[[  0  60  92  87  53  13 -13 -16  -7  -3]
 [-10 -37 -64 -73 -50  -1  53  85  80  44]
 [ 83  93  68  27  -6 -18 -11  -2  -8 -32]
 [-55 -73 -62 -20  35  77  87  60  14 -27]
 [ -7  48  84  83  49   3 -32 -41 -22   2]
 [-69 -39  14  65  88  74  32 -13 -38 -35]
 [ 16 -10 -16  -7  -1 -12 -39 -66 -72 -45]
 [ 75  88  64  19 -23 -40 -30  -6  12   9]
 [ -6  -3 -18 -47 -70 -68 -33  20  68  88]
 [-17 -11  -3  -7 -29 -58 -74 -58 -15  40]
 [ 80  42   3 -16 -15  -4  -4 -22 -50 -72]]
Rows and columns are numbered from 0.
Which number is the entry at row 1, column 0?
Answer: -10
Which number is the entry in the top-left corner?
Answer: 0
Which number is the entry at row 0, column 2?
Answer: 92
Which number is the entry in the bottom-left corner?
Answer: 80
The entry in the bottom-right corner is -72
The top entry of the column that holds the largest entry -> 60
The entry in row 2 and column 1: 93
The entry directly above 35 is -6
The entry in row 1 and column 2: -64
Which number is the entry just right of -40?
Answer: -30
Which number is the entry directly below -33?
Answer: -74
Which number is the entry directly above the largest entry?
Answer: -37
Which number is the entry at row 2, column 0?
Answer: 83
Which number is the entry directly below -8?
Answer: 14
Which number is the entry directly above 74?
Answer: 3
Which number is the entry directly above -68?
Answer: -40
The entry at row 2, column 2 is 68
Which number is the entry in the top-right corner?
Answer: -3
Which number is the top entry of the column that holds the smallest entry?
Answer: -13
The entry just left of the smallest entry is -58
The entry directly above -35 -> 2
Which number is the bottom entry of the column that holds the smallest entry?
Answer: -4

W =
[[13  1  1  2  5 61  6  1  3]
 [13  1  1  2  5 63  5  1  3]
 [24  2  5  4  6 25  8  3  9]
 [13  1  1  2  5 61  6  1  3]
 [22  2 19  5  5  8  6  6 13]
 [ 4  1  1  1  2 83  2  1  1]
 [14  1  1  2  5 58  6  1  3]
 [23  1  4  4  6 30  8  2  8]
 [22  2 19  5  5  8  6  6 13]]
The entry directly below the largest entry is 58
Which number is the bottom-left entry?
A: 22
The 3rd entry from the end, reading row by row is 6
Which number is the top-right entry?
A: 3
The last entry, reading row by row: 13
The 3rd entry, reading row by row: 1
The 5th-last entry, reading row by row is 5
The largest entry in the first row -> 61
Which number is the top-left entry?
A: 13
The second-last entry, reading row by row is 6
The entry directly below the centre entry is 2
Which number is the smallest entry in the last column?
A: 1
Which number is the 5th entry in reading order?
A: 5
Which number is the entry just right of 83?
A: 2
Which number is the entry directly above the centre entry?
A: 5
The centre entry is 5
The fourth-last entry, reading row by row -> 8
The entry directly above 58: 83
Which number is the third entry on the diagonal from the top-right corner?
A: 8
The second entry on the main diagonal: 1
The entry just left of the centre entry is 5
Which number is the smallest entry in the first column?
A: 4
The second entry on the diagonal from the top-right corner -> 1

Questions about the table below.
1) Which number is the entry in the bottom-right corner?
2) Which number is the largest entry in the last column?
3) Which number is the bottom-left entry?
4) Which number is the largest entry in the last row?
5) Which number is the first entry on the diagonal from the top-right corner?
6) Which number is the 1st entry on the main diagonal?
7) Which number is the entry just left of the largest entry?
8) Which number is the entry just right of 22?
28	35	23	25	-19
27	36	24	33	30
27	29	-15	24	-13
30	-18	26	33	34
-17	-14	24	20	-10
20	20	8	19	14
32	-7	-12	-12	25
-9	-6	19	-4	23
31	34	-22	-18	25
36	-26	-30	38	39
-29	42	-38	33	-25
-22	-14	33	22	-18
-36	47	29	-33	42
-39	-22	-29	-31	35
-32	-20	38	24	-26
42	43	41	-32	30
1) 30
2) 42
3) 42
4) 43
5) -19
6) 28
7) -36
8) -18

[[ 25  12  81 -42]
 [ 26 -88 -21  31]]
Rows and columns are numbered from 0.
The entry just right of 26 -> -88
The entry directly above -21 is 81
What is the bottom-right entry?
A: 31
What is the entry in row 0 and column 1?
A: 12

Questions about the array below.
1) Report the entry just right of -9.
2) Report the entry just right of 8.
3) Report the smallest entry.
((2, 0, 0, 4, 4, 2, 1, 4, -3, 2), (-6, 51, -9, 76, 49, 9, 2, 9, 4, -7), (3, -1, -1, 4, 8, 0, 2, -1, -2, 3))
1) 76
2) 0
3) -9

Read these off the row that follows.
1) What is the entry just left of -10?
2) What is the entry just right of -4?
3) What is the entry just right of the centre entry?
4) What is the median entry?
[ -1 -20 -51 -10 -14 -82  -4  -7  -6 -17 -39]
1) -51
2) -7
3) -4
4) -14

[ 83  63 101  72 187 194  66  93]
The first entry from the left -> 83
The third largest entry is 101
The 3rd smallest entry is 72

[[157 136 139  63  59  97 152 122 196 148 125 241  84 132 100]
 [198 136 170 167 143 113 186 122 167  49 125  82 194 121 123]
 [157 183 139  63 122  81  83 122 186 181 206 209 167 168 100]
 [198 136 155  63 122 162 186 158 157 115  71 114 111 156 169]
 [ 96 136 170 202 122 162 152 122 137 181 233  50 167 121 191]
 [219 168 186 133 101 162 152 158 157 181 179  82 222 109 214]
 [198 152 139 237 185 130 221 210 167  49 125 146 222 132 123]]
Counting starts at 0.
The entry just left of the largest entry is 125
The entry at row 0, column 0: 157
The entry in row 2 and column 0: 157
Report the entry directly above the centre entry.
122
Report the entry just left of 59.
63
The entry in row 0 and column 1 -> 136
Report the entry at the centre.
158
Report the bottom-left entry.
198
The top-right entry: 100
Report the entry in the bottom-right corner.
123
Report the entry just right of 50.
167
The entry in row 1 and column 0 is 198
The entry directly below 156 is 121
Report the entry just left of 196.
122
Report the entry directly above 191.
169
The entry directly below 148: 49
Report the entry just left of the centre entry.
186
Report the entry at row 1, column 1.
136
Report the entry directly above 233.
71
The entry just right of 183: 139
The entry just right of 146: 222
Report the entry at row 2, column 1.
183
Report the maximum.
241
The entry directly above 169: 100
Report the entry at row 0, column 2.
139
Report the entry just left of 115.
157
The bottom entry of the column that holds the largest entry is 146
